Each path below is one point turned by a fixed rotation once a step. After each direction that follows a path, write how fast that rotation turns it, in degrees per step (0 if it stays still).
Each turn is a multiple of 5 degrees from 10 to 175, or 0.
Each row of a path follows its step; steps can be skipped.
Path 1:
step 1: [  3  -9   7   8  -4 -32  62  19  -2  42 -35  -7  12 -41 -16  12   8 -26
  15  25  23  -9  22   5   5  26  19  -2   7 -39 -10 -17  34 -37  40   9
  31  25 -20  20 -10 -15  41 -29  35   6   7  55  26 -25 -19  57 -25  33
 -21 -25 -38  16 -22 -10   5 -13  39]
step 2: [ 34  10   4  55 -38  45  32  20  43  -4   8 -32 -17  -5 -14  -6 -18 -11
   7  42  25  34  15   1 -63  13 -14   5   8  31 -18 -31  28  40   6 -23
  -5  21  -8  46 -23  12   1  -5  15 -12 -30  35   8   0  26 -67 -37  22
  20  -6 -34   4 -15  16  -2 -16 -14]
step 4: [ 47 -31  12   9 -13 -31   0  19  33  28 -45  10  -1  20  18 -24  -1  17
 -82  15   7   2  -2 -22  67  15  12  19   2 -14   6  11  30 -23 -12  24
 -36  28  12 -18 -13  21  46 -12   8  26  24   6  12 -51 -45  17   6  30
 -17  10   4  13 -13  -1 -46  14 -27]
step 8: [  6   3  10  12  -8  14  -5   7  -6  55 -16  15 -43 -15 -16   3  25  26
 -65  -4 -31 -21   8 -10  10  28  25  11 -25  -3   3  17 -10 -33   5  -9
 -30   1  37   6  25  30 -28   3  50 -11  49 -38   8 -26 -39   7 -15  32
 -43 -10  53   2  25 -38  40 -23  21]
step 13: [ -1   1  10  25 -13  15  35  15 -25  19   8  16  -7 -13   3  17  15 -20
  21   2  -9 -30  26   6  -5  18  29 -37 -26   7 -20 -10  14   8  32 -35
 -28  -1 -13  40  13 -24   6 -30  56 -21  12   4  70  24  15 -69 -24 -30
 -24  -6  -2 -28 -51  -8  57  37   6]
step 14: [ 22 -20 -35  38  -3 -26  -6  30  12  -7  12 -11   1  32  -6 -31  42   4
   5  30  74  14  33 -10  23   3  36 -14  10  28   6 -48  10  24 -36 -13
  25  20 -30  33  27 -16  28 -12 -10  -9 -21   6 -13   3  -5 -19   1 -64
 -47  21 -37 -17  13 -22 -30   2  31]
step 17: [ 33 -26  17  33 -10  11  64  23 -16   6 -34 -19   6 -23  32   2   7  -8
  -2  54  72  13  21  13   6 -17   3  -2  16  -2  17  -5  38 -31  16 -15
 -13  38 -17   9 -12 -21 -18   2  16  18 -40  36  24 -18  54 -22 -20  -9
 -17 -27 -37 -11  -4  54  16  28   6]
step 18: [ 65  -8   3  57 -14  14   8  20  12 -13  17  -2 -21  30   2  -1  28  23
 -26 -13  50  -7  16  -6 -41   6  35  -2   3  22 -26 -10  -3  46 -12 -29
  11 -33  38  21  24  47 -21 -37 -12  -6   6  21   0 -55   7 -50  15  18
  19   4  10 -15 -33  -1 -38  30  30]
Speeds:
[  6   2  15 -12  -4   2  -5   8   3   2  -4  10  -4  10   2  -3  -5 -18
   9   1   3  -3  -4   1   7  10   3   5   1 -11  -7   4  -8  -5   1  -4
   1   5   5  15  -2   8  -3  -7   0   1 -11 -12  14  -4   1   9 -10   6
   9  -5   8  -8   4  -4   4  15   7]
155
[  6   3  12   7  18 -11   8  -9  -1   6   1   1   4   0   3   0  -3  15
  13  -8   5  -1   5  -8  -5   2  -7  11   2   5 -11  -9 -19  -3   3   5
  -7   1  -6   3  14   4   6   2 -13  -7   6   8  -2  -3   0   2  -5   4
  -3  -4  -1  -6   5 -14  -3   4   3]
175
[ 12   5  14   7  -2  -1  15   6  -1  10  -1   4   2   6  12   5  -8   6
 -13   4  -1   1  -4   0  -6  -1  13  11   5  -9  -4   8  13  10  -7   3
  -3  -9  -6  -4   1  18  -7   5  -4  11   1   2  -8   3  -3   5  -1  -2
  11  -5  -9   2   3  14  -5  -2   0]
25
[  2  -9  -7   2   5   2   8   9  -5  -4   0   2   0  13  12  -1  -4   1
  -3   3  -6  -8   4  -9   4  13   1  -4 -19   2   3  -6  -8  -8   7   1
  16  13  -4   8  -2   8   7   9   6  13  -7   7  -8   6   8  11  18  -1
   0   1  -5   4   5  -6   2  -4  -5]
140
[-10  -6   5  12   0  -3   0   7   9  -4   0  17  -2  -6  -5  11   0   0
 -15 -10   6  -7 -11  -2   0   3   1  10   4  -7  -2  -9  -1   0  -6   8
   5   0   5 -11 -22  -2   0  10  -2  -5   4   6   4   4  -7  11   1   4
 -10   6  12  -5  -1 -10   7   3  -4]
95
[  5  -4  -1  -6   0 -12   8   0   0   6   7  -9   1  -3   5   1 -14   5
   6  15  10   7 -12  -7   9  -9   7   6   3   4   7   1   7 -16  -5  -4
   6   9   2  -9  -8  -5  12 -10   4 -11  -9  -8 -10   3  -7  10  -4 -10
   0   1   0  -8  -5  -8  -8  -6   3]
140
[  6  14  10   3   1   3  -2  -9  -4 -15  -3  -7  -6  -4  -2  19  -4   1
  -3  11  -7   3 -14   4  -1  12  -1  -1 -20   0 -12  -8   3   0   2 -13
  -2  -5  13  -5   1  10   9  -8  -6   1   0   0   3   9  -2 -14   2   3
  -2   6   2  -3  -2  -2  -5  -2  -2]
135
[ -9  -5   5  -2  -5  11  17  24   2  -3  -9 -12  -5   1  -8   1  10   4
   7   5   0  -2  -2   6   7   1  -1   2   7   0  -4 -11  -5   7   4  11
  -9  -3  -4   4   3   2   3   1  -3   1   2 -23  -8  10  -3  -1   0   1
  -1  -5   7   6  -5  -9  -9  -8  -7]
60
Path 2:
step 0: [ 15  56 -47 -28  20   8   1 -37  55  -6  11 -38   3  10  48 -25  -2  22
 -36 -32  18  -1 -13  -2 -24  -2  43  61  17 -35  58 -32  29  -1 -35 -13
  -2  31 -27  -1 -24 -14  20  -4 -51  28  61 -32  12  14   9  12  33 -63
 -11   7  10  11  35  -4   8  61  33]
step 1: [-34 -13 -31  12 -21   6  11  49 -10   2 -71 -21  43   9 -24 -19 -32  28
  42 -27 -14  42  16  16 -36 -12   7   3  19 -30  24  -7 -34 -28   5  29
 -31   4 -35 -10   4  13  29  18   1 -81 -47 -11  48  12  33  60  -4  -7
   3 -36 -31 -42   9 -54  18  39 -32]
step 4: [  7 -19   9  31 -75 -45 -31 -34  40  15 -25 -15 -47 -29   2 -38  31 -11
 -26 -58  -5  -9 -75  24   3   6 -15  30  19  -2 -18  43  -8 -27 -23  -9
  57  53 -27  17  -9  36 -21   6  28 -25  -7  36 -33  20 -13  25 -16 -38
  23 -13   8 -56  30  27   5 -12  16]
step 6: [-81 -22  14 -12   8 -39  18  34 -30 -37 -56  32   5 -16  31 -35 -18   1
  13  -5  -8 -66  47  31 -31  42 -11  27  75   2   3  27 -38   7 -15  -4
  11   5 -27  -5   2  28  33 -10  28 -30 -38  -1  35  22   6 -65  30 -42
  -2 -28  13  -5 -29  11 -11  11  -3]
step 7: [ 41  79  -2 -30  36  52  -7  45  54 -19  11  11 -31  -5  11  26   1   9
   7 -26 -20  -3 -36 -17  32  41   9 -39  18 -12 -63  -5 -21  -4   0  12
  35  -4  -9 -23  46  19 -41 -49   5 -23 -35  30  16 -21  35 -14  -8  -3
   1 -45  15   9 -22 -23 -80 -33  13]
step 12: [ 16 -16  28 -15 -35  14  24  35  18 -20   8 -14 -82  25  39  47 -17 -10
   0 -27  -2 -56   7 -35  65  13 -24 -47   7 -27  39 -19  -5 -26  10   9
 -10  19 -14 -36 -12 -48 -17 -10   2  20  16  30  60 -51  18 -20 -33  63
  -7  32  25   4  20 -39 -39  21   2]
step 19: [ 32 -42  71   0  17  19  21  51  -1 -37 -10 -30  63  34 -32 -26  37  20
  50 -32   8 -18   4  32 -36 -16  36  17   6  16  -3  26 -14  22  25   7
  26   9 -11   7 -59  -3  25  14 -13 -30 -41  -2   2 -31  37  25  42   0
  20   1  34  21  -2  54 -33  21 -65]
step 20: [ 26  32 -30  56  -7  34 -28 -12  12  32  29  10   7  41   4  -9 -19  61
  12  12  54 -17  -2 -49  -1   0 -23  11  27  14 -24 -60 -23  31  -7  -9
 -23 -48  53  58  14  -9   2 -26  34  19 -82  43 -30   0  14   3   0 -11
   5 -35   5  64  14   2   0 -10 -13]
Speeds:
[  1   4  -6   8   1   4  -2  -3   4   2 -10  15  -3  18   6  10  -6 -12
  -3   4   6 -11  10   5  17  -1   2   1   8   7  -6  -2   0  -5   6   8
   2   7   9 -15  -2  -1 -12   4  -6  -4   2  12  -9  -8  -9   3   8  -3
  -4  -1  -2   2   6  -8  -4 -17   0]
80
[ -8   3  -9 -13   8   1   8  -8  -4  10  -8  12   3  -1  -5 -10  -7  -5
   7   2  -9  -9   6   9  -3  -4   3   5  -6  11   6   3  10   9  12   0
  11 -10  -7  -3 -10  -3   8  -5   2  -7  -1   4   3  -4   8  15 -13  -1
  -6   0   4  -8 -10  -3  11   0   4]
85
[  6 -18   7  -1  -1  -3   7 -10  -6  -8   5  -3   9  -9   3  -4 -14   6
  -4  -3  10  -9  -2   5   4  -9   1   7  -6  -1   6   8  -8   4   3   6
   0  -1   4 -16   0   8   6  -1   7   9 -20  10  -4  13  -1  -7   5  -4
   3   2 -12 -13   3  -8   0  -2   5]
160
[  2  11   9  -2   3  13  -9  -5  -4  -2   3   0   3   3  11  16   8  -7
  -6   2   3   4  -9  11   1   7  -2  -1   2   1  -3  -4 -11  -8   3   2
   1   9   4  -7  -7  -8   8   0   1   8   3   8   3  20  15   3 -12 -14
   3   5   4  -1 -13  10   9   1  -2]
155
[ -5   6   5  11   0  -4   3 -11 -12  -6   1   5   8   6   6  -2   8 -12
   8   2   5  -9  -1  -8 -11   0   3   5  -4  -7   5  -8  11  -1 -12   8
   5  -3   0  -7   0   1  15  -9  -2   3   3   7  12  -2  -8  -3   8   7
   3   9  13  -2  -6   8 -21  -1  -4]
110
[ -4   0  -7   8   7   6  -4 -13 -12 -25  -5   6   7   1   4   1  -9   2
   1 -15   2  13  -2  -9  -3  -6  -2  -8  -2   3  -4   2  12   2   3   8
  -4   5  -5  10  -8  -2   3   0  -6   1   8   2 -15  -5  -5   2  -4   0
   2  -4 -19   5  -5   6   5   6   4]
10
Path 3:
step 0: [-33  -4 -34 -77   7   2  21   7   7 -51 -41   4 -33  62  24  40  -1   9
  16  63  -4  29 -12  59 -38  37 -27 -41  23 -21 -15   1  -5  10   5 -34
   9 -19  -5  20  63  39   9  -8 -20  37 -24  26  25  15   7 -36   8   1
  13  70 -21 -10 -30  19  34 -20 -20]
step 5: [ 29 -56  27  51   9 -51  10   9  14 -43   6  54  24 -15 -24 -11  11 -21
  10 -19  14  23 -35  20   8   7  -3  27 -28  45  -9  14  -8  48 -23  47
  31  17  57  -2  45  13 -27  -7  55  -7  -7 -74  37  30  -2 -23 -59  19
  15  -4   4   3 -22  59   1 -14 -24]
step 8: [-10 -51 -33   8 -28   6 -11  28  42 -72 -40 -58  -2  23   7  49 -36  38
   4 -17 -22  30  -3 -28   7  34  20   2 -15  33 -14  16 -11  83 -31 -28
   2  -3 -23  10  29 -22  31 -19   7  16  -1   8  10  14  45 -45 -65  31
   4  35 -40  28 -16  19  30  -3  28]
step 10: [  9   0  -3 -27  30  60 -52 -16 -14 -64 -43   8  -4  47 -10  35 -12   5
 -17  57 -74  58  11  -1  18  27  70 -31  -9  23  28   4 -29  15 -13  30
  12  -1 -42  37 -40  22   0  27   9 -27 -31  11 -18  -5 -23  -5   1  -1
   2  51 -27 -15   3   6  -1 -47 -27]
step 12: [-59 -19 -29  23  29   2 -14 -32  13   8  39  62   8   5  -5  -6   9  43
  10  56 -16  41  16  57 -17  54  30 -25  16  37  39   9 -15 -19 -25  10
 -69 -48  60  38  13  33  37  -2  12  26  10   8  -3  27 -18 -38 -20  32
  -6  37 -17   7  38  29 -14 -16  -7]
step 13: [-25   8  13   9  33  -1   0  23 -11   9   0  26  13  34 -12   1 -30 -49
  11  -3 -18  58  22  64 -29  20 -20  51  53  28  42  -5 -51 -21  31  33
 -14 -16  27  26 -12  -4 -56 -24  20 -12 -17 -58   9  57 -39 -35 -22  12
 -20  39  -1 -20 -62   2   9 -42 -32]
step 14: [ 33 -49  24  37  -7 -45  25 -13  -1 -59 -12   5  -4  39  -1 -17  -8 -46
  29  35   4  -2 -68  70 -27  16 -23  25 -22  18  -2 -35 -41  21 -15  -6
 -43 -20  57  24  -7  -2 -19  -3  -2  -1  -7 -38 -71  30 -25  -5  16  -4
  15   8   0  36  37  21 -35 -52 -17]
step 17: [ 37 -60 -28   9 -22 -25  14  72 -10 -30 -24  26  18  -6 -18  20 -20   4
 -24  -6 -12  31 -69  -6  -5 -25   4  38 -44 -20 -22 -13 -22  29  13   6
  56 -13 -31  28 -23 -11  20  10  10  46  27  -2 -48   3   6 -36 -51   8
 -44  41 -72 -10 -31  30 -36   1  -9]
Speeds:
[ 15  -9  -3   0   6   6   0  -5  -9  -4  -3   9  -5   0   2   3   2  -2
  17   4  16   6  -1  -5   5   1  10  -8 -11  -2   5  -3  -5  -6  -7  10
  -2   0   5 -10   4   3  20  10  10   6  -7   1  -6  10   7  -3   1   4
   5  -9  11   2  14   7  -1  -6  -2]
160
[ 11 -11   8  -1   3  17   5   9  -2  -6   6  -3  -1   7   5  -3   0   8
 -10  -4 -15   1  -2   4  11   7  -3   3  -1  -6  -8   4  13  -5  -8  -1
  12  16 -10   8   5 -13   9  -6   0   7   7   8  -3   0  13   4   2  10
  -3  -6   4   0  -6  10   4   2   5]
35
[ -1  17   0   4  12  -2  10   9   3   6  -4  -5   4  -6 -10   2  11  12
   0   8  -8   0   9  -1  -2   7   0  -9   4  -5 -18  -3   0  -9  14  -1
   1   2   3  -7   0  -1   2   6   7  -7   9   7  -4  12  -1  -5   0  -6
   3  11  11   9  -1   8  10  -8 -12]
115
[  3   0 -17  10 -14 -12  13  -1  -5   3  -2   4   7   7   5  -3   2  -1
   1   1  -4  -9   7   8  -4  -9 -10   3  -8  -5  -8  -5  11  -7   4   0
  -9  -4   1   8  -7  -9  13   5  -7   4  -3   6 -11  -6   2   7  -6   7
 -11   2  -8   7  17  -2  -4   0  -6]
135
[  3  -5  -2   3   1  -5   5  15  14  -7  -8  -9   4  -1  -2  -8  -9  -3
  -1   3   7  -5 -15 -10   4   3  15  11   5  -5  -2   3  11  13 -12   8
   0 -13   6   1  -5  -4  -2   5   7  -7   1   6  -8   8  -1  12   0  -4
 -11   0   9   9  -6  -8  -6  -4  -4]
115
[ 10   7  -8   5  -5  -4   3  -6  -3  -8  12 -14  -6 -12   4   5 -10   7
  -4  -4   2  15   1  -3  -4  -5  12  -4  -2 -13   3  16  -1  10  13  -6
  12   3  12   4  -6   2   4   5  -2   6  -9   1   7  -6   3   3   9  -2
  -5  -1 -10   7  -2   7  10  -6  -2]
35
[ -8  -6  -6  -6  -1  -3   9 -15  12  -6  12  -8   3  11   3   3  -2  -3
 -12  13   9   8   4  -8  -3   5  -2   2  -3  -2  -2  -3  18   5   6 -10
  -5   0  -2  -9   8  14   8  -8 -12  -3   8   3   6   8   8  -1  -8  -2
   4  -1  13  -3   6  -3   0  -3   8]
95
